Rows are one point carried round by a steady rotation, each followed by how many steps it has turned.
The counts run from 0 to 469.
[125 134  70 142 168 106 161 125 175 112 115 103 119  47  81  96 132 104
 146 155  93 148 124 145 115 101 124 115 109 127 109 159  83 102 130 123
  87 181 128  92 152 142 141 120 124 140 133  97  87 114  67 127 134 115
 133 107 112 124 148 129 123  90 149 132 126  74 143  92 146 107 112 130
 106 159 117 122 137 141 129 137 144 147 116 113  87 127 130  82]
212
[123 161  81 159 103 124  89 144 155 124 133 163 112 130 136 112 125 107
 157 123  89 116 136 137 118 108  78 139 121 183 164 103  91 113  78 143
 187 114 113 100 177 113 123 144 114 150  87 127 130 126 121 178 146 149
 119 137 146  82 125 121 111 149  98 102 124 162 121 115  87 109  79 159
 129 170 140 169 138 118 126 146 177 138 147 147 119 164 131  93]
166
[127 110 174 145 160 122 152 125 153 131 162 115 137  89 100  88 107 164
 109 107 112 116 121 140  93 157 135 145 145 167  50 158 104 120  88 131
 158 154 193 130 154 117 153  68 143 102 154 126 128  95 117 140 184 130
 114 151 115 111 145 121 153 177 116  88 147 138 100  87 148 121 163 152
 117  93 128 153 100 113 130 145 113  95  85 127 142 145 149 120]
408
[123 164 122 161 118  99 130 180 154 115 141 141 121  85 130 124 133  86
 109 127 121 165 141 148  96 113  78 144 138 179 102 128 138 153 146  98
 112 151 108  90 159  68 155 150  97 142 107 151 108 120 142  96 121 145
  65  97 117 138 111 113 101 106  87 132 142 130 189 123  74 145 132 143
 114  98 153 136 155 171 147 156 162 167 105 111 134 193 157 115]
11
[167 175  96 162  81 122 104 140 140  97 113 116 105  80 117 170 127  86
 139 137 120 130 152 167 157 135 103 184 108 128 123 177 124 104 146 130
 141 101 111 144 167  71 114 171 101 127  96 111 103 149 138 132 115  92
 122 132 137 161 120 106 107 126 104 136 128 118 145 185 130 141 117 180
 142 122 127 156  80 117 143 177 140 155 113 127 154 109 156 164]
333
[112 166 124 148 115 143 129 128  80 116  95 158 183  84 135 169 150 112
 118 100 125 152 141 168  98 133 124 166 156 188 126 175 133 153 113 102
 118 139 129 148 142  90 157 156 105 115 174 162  56 111 119  73 158 135
 129 121 159 130 149 151 116 147  94 129 155 157 150  98 102 145 149 144
 119 117 111 126 167 129 173 162 135  99 121 158 147  89 146 143]
460
[131 113 136 152 165 145 139 156 124 136 145 148 148  64 134 150 144  99
 143 107 106 158 176 161 158 136 108 150 163 151 110 188 145 137 113 117
 114 203 121 126 123 118 154 152  81 123 162 113 102  68 142 117 134 109
 152 124 119 128 131 138 131 174 128 139 197 107  97 106 128 144 118 165
  69  86 105 133 163 122 125 167 114 110 100 118 104 111 142 149]
431
[125 102 100 103 176 149 120 150 125 104 127  67 108  87 128 109 152  84
 175  96  98 131 132 116 128 122  58 135 140 107 142 131  95 115  78  83
  79 141 179 117 166 131 143 128 115 151  82 127 149 145 136 125 142 170
 146 135 111  72 163 128 114 132 154 115 156 132 113 111 168 113 107 122
 124  93  85 153 112 153 118 139 130 167 142 140 117 120 182  85]
77
[116 138 107 126 140  91 125 156  68  92 111 105 127 124 140  97  80 139
 158  78 135  88 116 153  80 122 113 144 171 197 104  96 165 150  91 118
 131 101 169 101 117 114 136 119 117 110 134 134 159 148 124 140 161 162
 141  81 147 112  94 143 103 142 107 126 117 130  99 126 132  67 153 159
 148  83 106 128  86 129 187 136 138 125 116 113 146 139 120 133]
120
[146  81 125 144 161 133 103 134 141 142 130 116 117  80 138 141  94 119
 170  97 116 174 150 172 101 181  93 129 138 121 103 182 123 137 108 146
 107 126 131 140 125 116 185 166 126 131 178 115  99 167 134 134 153 114
 113 156 138  78 166 101 155 164 130 101 167 162 127 114 113 131 166 166
 130 131 104 130  78 143  98 139 131 143 115 116 142  58 176 170]
261
[143 165 112 162 127 196 124 158 148 124 133 112 126  80 124 130 148  75
 117 117  88 151 170 140 165 146 116 156  89 127  90 197  72 117 113 106
 131 160  97 145 187 133 130 143 134  97 125 147  76 140 103 117 167 123
  82 136 129 141 173  98 119 136 122 120 148 118 130 110 164 162 144 135
  95 134 125 126 131 136 122  97 110 151 127 121 114 109 154 134]
44
[149 134 136 182 145 164 155 150 122 148 126 112 129 109 131 113 104 133
  86 118  83  97 150 150 127 167 156 163 146 155 100 174 150 110  88  90
 142 139 173 112 124 129 150 132 121 112 155 102 115 106 141 108 137  99
 112 147 126 139 131 127 160 194 120 103 139 141  56 109 153 124 128 168
  92  67 119 151 106 116 105 172  97  96  92  96 148 105 162 166]
422
[ 92 127  81 131 162 109 126 117  89 102 114  85 146 122  99 104  96 130
 159  95 150  96 123 132  58 129 136 132 149 175 119 133 137 114  70  81
 110 123 200 115 121 132 129  89 135  80 147 103 110 141 107 133 173 150
 141 131 151 107 134 146 111 148 125 120 108  92 106 118 146  90 168 167
 116  90  98 146 112 143 154 138 111  80 118 114 137 121 131 131]
103
[117 178 102 154  98 134  82 155 127  88 130 154 140  42  92 164 140  81
 148 143 138 150 170 185 151 112 125 151 144 148 117 144 136 106 141 142
 112 152  71 146 114  50 117 138  88 121 152 125  73 114 126 125 115 123
 129  82 145 175 122 115 110 124 117 154 147 110 125 151 138 111 102 156
 119 127 170 137 124 120 172 174 123 131  81 125 102 121 130 150]
315
[102 112 109 111 149 122 123 123  77  86 131 105 136 114 133 109 136 114
 181  82 128 119 146 169  97 124 128 132 169 144 112  99 143 118  80 103
  65 135 199 128 131 160 122 130  90 117 163 121 145 131 122 124 185 151
 146  93 146 131 109 171 124 169 120 123 125  97  88 134 157  75 154 129
 121  94  87 133 116 129 166 122 119 121 151 119 152 105 145 127]
105
[137  69 148 132 157 111 146 122  93 167 145  96  91 113 132 152 121 117
 182  85 115 144 170 161  95 139  91 121 172 114 121 149 124 156 121 114
  80 153 157 110 100 126 157 162  96 124 201 108 177 143 137 118 148 146
 121  91 141  80 145 143 139 136 130 128 145 149  89  66 132 131 147 158
 145 130  78 115 115 163 125 148 150 143 104 146 144 101 137 114]
258
[127 140 109 163  97 117  72 116 130  98 120 133  98  97 101 126 132  91
 126 128 117 119 169 148 118 148 128 130 169 132 155 112 125  87 117  97
 117 116 143 107  78  73 108 147  37  91 137 101 141 152 140 131 114 133
 125 110 184 151 100 119 107 149 105 147 117 138  92 133 134  93 116 171
 133 122 144 160 101 129 149 184 160 118  95 123 178 125 149 103]
303
[125 139  95 133 171 197 136 156 116 146 139  83 130  84 107 135 150  69
 152 101 105 136 154 127 158 123  82 134 122 107 113 158  81 105  94  78
  91 159 125 135 180 145 133 121 130 116 116 139 141 137 109 103 149 146
 122 113 107 108 188 132 104 121 158 126 143 114 100  88 184 137 130 139
 113 122 106 146 123 137 103 110 102 172 111 155 101 111 142 102]
60
[144 140  87 126 111 118 149  83 104 128 139 108 123  96  94 171 151  98
 141 104  82 136 135 190 118  80 142 196 122 128 132 160  58 116 129 132
  99 152 144 149 186 139 100 127 122 131 211 125  96 100 132 110 146  85
 116 100 148 129 130 171 115 127 136 104 122  91 131 113 115 134 112 138
 143 168 100 117 142 120 127 114 125 152 125 177 137 111  99  98]
358
[149 152 114 110 131 176 118 176 139 126 118  89 113  95 135 157 139  78
 157 109  84 137 128 116 180 156  66 197 109 108 110 177 120 116  65 117
 109 131 135 133 164 134 143 146 136 162 101 122 107 139 126 123 147 159
 123 167 100 119 158 110 138 126 151 107 165 166 133 136 165 129  85 114
 123  97 108 161 124 134 168 117 131 172 149 124 120 121 176 134]
63
[155 159 130 168 107 134 127 165 142 119 129 126 107  78 144 131 161  61
 115 133  75 176 165 169 166 145 112 165 130 150  90 156 123 159 149  93
 111 156  98 130 145 121 139 175  73 124 125 160 102 137 144 102 151 120
  36 107 151 159 139 120 134 125 113 127 150 126 162 127 110 160 134 117
 125 126 119 131 140 151 155 120 137 172 134 119 143 145 171 117]
26
[145 159  75 143 143 128 106 123 202  98 102 137 104  81 128  87 164  97
 166 154  78 159 119 167 140 127 104 122 121 137 137 118  79  98 118 119
 100 124 142 112 175 133 124 135  72 180 108 120  93 117 104 130 141 115
 103 136 126 125 147 119 127 113 137 107 131 107 130 115 122 103  79 116
 126 161 131 141 120 130 126 138 145 164 167 125 117 118 158  67]
195
[101  98  89 141 165 131 117 178 105 158 150  94 115  95 123 148  85 127
 184  82 125 141 142 140 100 132  61  92 170 137 146 123 119 115  84 119
 126 139 147 105 114  91 154 125 146 137 157 119 170 161 135 134 139 191
 167 124 110  79 133 130 125 131 131 153 145 157 100 104 131  98 155 168
  98 108 127 144 100 182 108 150 155 162  98 111 128 131 138 131]
265
[134 149 138 162 100 151  77 107 121  85 131 161 127  83 118 115 126 128
 102 153 155 102 162 174 102 142 142 152 141 183 109 157 107 113 127 112
 128 103 143 148 132  71 139 135 104 113 188 142  86 122 123 132 144 115
 123 121 169 162 135 122 128 163  98 127 107 145  67 101 157 108 137 150
 159  96 165 166  84 119 139 175 101  80  99 156 125  98 122 171]
306
[108 133 122 160 171 133 149 129  95 138 130 131 159  58 130 136 145 116
 140 114 116 140 170 150 112 113  80 118 179 171 139 153 123 151 140  75
 130 179 130 121 132  88 171 146  98 102 131 146 119  95 124  87 128 135
 156 106 133  87 128 150  83 122 113 160 157 130 137  82  93 149 141 169
  83 113 113 117 148 150 123 186 143 103  97 124 119 124 123 110]
446
[150 163 130 179 143 165 147 132 149 118 122  91  96  86 147 111 164  70
 103 150  71 141 180 119 141 142 107 154 109 119 120 175  81 126 151  71
 117 139 115 110 180 136 142 161 106  87  98 147 134 141 131 111 126 105
  67 136 152 135 149 120 109 131 140 125 135 142 135  98 144 154 127 149
 127 138  79 123 101 151 115 121 130 157 119 116 124 124 169  77]
42
[145 155  99 121 120 195 109 178 123 128 113  88 117 101 122 164 143  76
 175  86  77 143 146 132 189 151  76 179 114  97 121 149  98 111  78 121
  91 128 123 141 158 152 137 133 122 138 105 149 116 138 122  93 152 162
 121 139  90 127 154 120 125 120 132 131 160 144 112 135 170 133 111 127
 122 100 111 166 119 132 136 114 122 197 144 118 131 107 186 143]
62
[131 172 115 165 111 131 119 146 146 117 117 161 150  89 147 111 165  97
 107 130 100 186 169 185 125 107 130 151 136 200  94 145 114 151 133 102
 107 164 109 143 177 106 145 135  93 156 191 160  54  99 127  94 144 111
  85 104 143 166 121 151 129 143 109 101 147 101 145 111  91 133 141 129
 105 126 130 114 170 152 141 160 121 125 144 120 115 133 135 128]
8
[112  99 123 132 117 148  86 138 121 153 155 136 118 127 130 157 104 105
 156 114 104 135 162 152  89 166 112 166 140 166 153 170 136  99  92 146
 136 134 146 117 117  99 133 155 123 160 223  80  94 132 130 143 132 140
 147 147 162 100 142 133 181 177 130 101 131 170  73  77 133  93 100 152
 118 132 113 150 134 171 143 146 148 124 128 139 129 100 133 156]
269
[129 102  88 116 147 124 114  89 140 113  96  85 117 127  94 117 124  95
 148 101 111 101 125 102  85 161 133 173 144 121 147 165 131  91  73  81
 102 113 222 118 135 143 131 138 103  85 128  96 117 141 127 139 161 116
 135 160 150 104 147 131 127 156 145 110 130 114 115 107 141 122 135 159
 127 119  71 165 113 121 141 152 140 102 141 126 166 105 192 105]
86
[127 170 123 170 126 148 172 133 139 114 141 117 138  68 144  99 163 109
  98 144  80 152 160 155 106  80 130 130 127 191  97 136  75 141 154  78
 115 176 115 100 186 117 141 139 104  93 165 161 124 115 102  94 139 128
  85  76 156 141 131 152 115 117 119 113 129 112 136  58 117 133 134 124
 105 147 108 103 158 166 144 134 134 131 118 151 121 149 103  81]
23
[138 169  66 139  87 144 114 146 137 137 143  89 133  85  89 172 124  98
 148 103 108 123 125 173 151  88 116 183  87 143 133 161  85 108 117 137
 131 123 115 158 190 119  99 117 164 154 141 108  72 154 129 121 139 100
 136 106  97 146 123 142 104 118 106 120 118  99 129 148 132 134 127 160
 115 121 159 157 120 133 124 131 111 181 126 152 128 121 103 169]
351
[ 96 154  80 174 120 170 102 152 110 124 119 133 173 103 152 125 147  92
 116 147 106 160 162 156 109 147 104 111 136 177 150 178  92  95 134  66
 120 135 120 134 180 104 121 161  96 129 126 142  70 155 143 108 138 119
 139 134 176 120 144 145  91 137  90 143 137 118 115 139 130 138 161 168
  80 131 110 168 129 164 101 163 124 117 151 112 134 101 135 150]
466
[145 122 151 153 175 109 162 150 118 101 134 142 116  72 156  90 115 146
 135 108  83 112 128 130 134 132 105 129 171 155  98 133 136 153 109 109
 145 150 177 104 148 117 180 137  97 132 122 136 178  75 126 112 128 144
 157 128 122  95 114 137 113 163 109 127 181 174 107  87 106  96 117 133
 119  74  98 116 103 125 140 171 140 118  96 117 146 125 167  81]
427
[127  95 101 138 122 142  94 147 142 137 152 130 101 127 151 151 110 116
 165 112  72 131 159 154 103 170  99 143 142 156 175 154 123  83  91 146
 128 131 154 105 123 123 134 157  98 156 203  92 124 144 132 148 133 150
 149 157 160  99 126 131 172 181 125 109 146 158  66  99 125  88 108 151
 113 139 102 159 133 176 134 138 158 128 137 117 164 101 143 145]
268
[152 189  94 145  91 137 112 121 117 164  98 160 119 120  93 150 155  79
 147 103  95 119 150 185 158 105 127 179 155 145 154 109 117 153  98 118
 142 118  95 131 105 123 109 121 106 127 161 145 105 125 111 102 145  95
  71  74 136 111 133 180 130 144 110 114 119 117 117  92 123 145  83 164
 154 153 167 169 152 104 138 145 175 152 110 168 131 120 125 115]
170
[134 118  87 136 141  90 166 110 125 148 148  64 105 114  66 140 138 109
 126  96  84 118 122 158  71  92 133 168 161 127 117 120  76 112 112 117
  94 145 175 121 152 135 121  92 133 107 169 117 153 130 136 109 156 102
  82  81 120 121 122 158 120 121 150  93 123 100 165 109 109 139 130 149
 153 140 109 118 131 149 122 130 133 160  97 166 164 177 122  62]
374
[153  76 134 145 167 136 121 126 108 140 130 104 106  94 147 162 108 111
 165  98 101 156 161 181 112 179 100 128 160 113 126 169 130 127 114 126
  94 126 136 127 107 124 178 178  98 133 191 115 129 173 138 122 136 105
 103 139 140  92 152 126 146 159 136 116 148 147 123 116 109 135 153 157
 135 142  75 127  69 158  86 158 134 149 111 115 147  61 194 146]
260
[125 164  98 130 128 137 126 140 199 120 127 128 115  91  89 103 167  73
 152 156 106 153 124 176 135 102 124 155  89 149 108 145  86 126 114 121
 106 146 116 105 152 129 131 138 108 185 120 114  50  95 101 151 134 105
 104 107 105 132 173 111 161 111 136 110 136  84 115 101 147 115  61 107
 112 144 157 168 153 138 124 144 134 143 130 148  89 133 137 121]
197
[109 134  78 123 151 163 173 137 111 147 110  88 133 110  78 159 132  84
 146  85  86 105 141  85 116 117 113 184 120 126 155 170 120  94  70 101
 124 152 143 106 138 123 115 101 159  82 123 114 127 121 110 112 138 152
 147 136 128  94 154 143 130 116 149 128 145 128 131  75 166 129 109 159
 105 127 110 141 169 141 159 119 151 133 105 144 123 133 141  80]
67
[119 103 120 153 166 165 128 131 158 147 168 111 139  76 105 103 138 122
 121 105  82 147 130 185 108 148 144 120 147 133  74 134  65 110 102 111
 109 161 172 133 162 156 140  80 123 121 185 128 133 121 140 127 171 100
  99 122 116 155 158 149 139 173 144  87 138  97 104 112 142 116 165 120
 100 120 118 126  92 130  91 128  84 144 119 112 139 122 152 108]
394
[147 162  92 163 109 173 134 142 172 117 128  92 105  99 130 134 133  86
 123 125  42 128 141 100 148 144 104 177  96 134 135 161  92  71  83 112
 141 130 146  95 188 133 118 130 137  84 112 119 131 132  95 125 147 147
 121 166 140 115 139 135 130 134 137 100 137 144  93  94 164 118  91 140
 100 151  97 151 153 134 149 113 158 147 121 114 136 144 129  79]
50
[162  89 148 106 165  88 142 154 130 139 144  91 103  66 125 162 102 106
 180  69 125 166 145 165 121 144  79 147 142 114  68 182 163 161 124 155
  86 156 137 122 110 144 170 166 104 138 155 126 131 135 103 140 153 149
 105 132 105 117 151 108 152 121 129 130 166 143 148 125 131 139 163 149
 143 133  96 131  99 145 147 116 149 157 110 113 128 102 165 157]
244
[100 127 147 150 166 110 154 129 101 122 141 140 165  70 142 124 137 133
 124 132 121 147 143 121 105 118  97 127 153 188 116 167 124 157 119 111
 138 173 145 107 150  89 159 160 113 105 138 156 115  72 115 109 134 141
 165 114 150  72 132 146 104 135 100 143 174 152 132  73  90 142 126 168
  89 106  94 122 165 144 130 180 136  83  91 150 111 128 132 105]
445
[111 144  80 125 151 162 158 160 135 141 115  85 127 108  81 152 117  95
 141  99  97  91 110  74 106 128 112 200 103 138 141 173 115  80  65 108
 142 145 148  98 158 110 138 105 175  91 112 102  91 120 100 132 139 149
 141 156 118  82 156 116 129 107 148 127 134 145 133  72 166 111  99 150
 101 117 115 135 161 146 157 134 144 125 106 152  98 147 139 106]
66
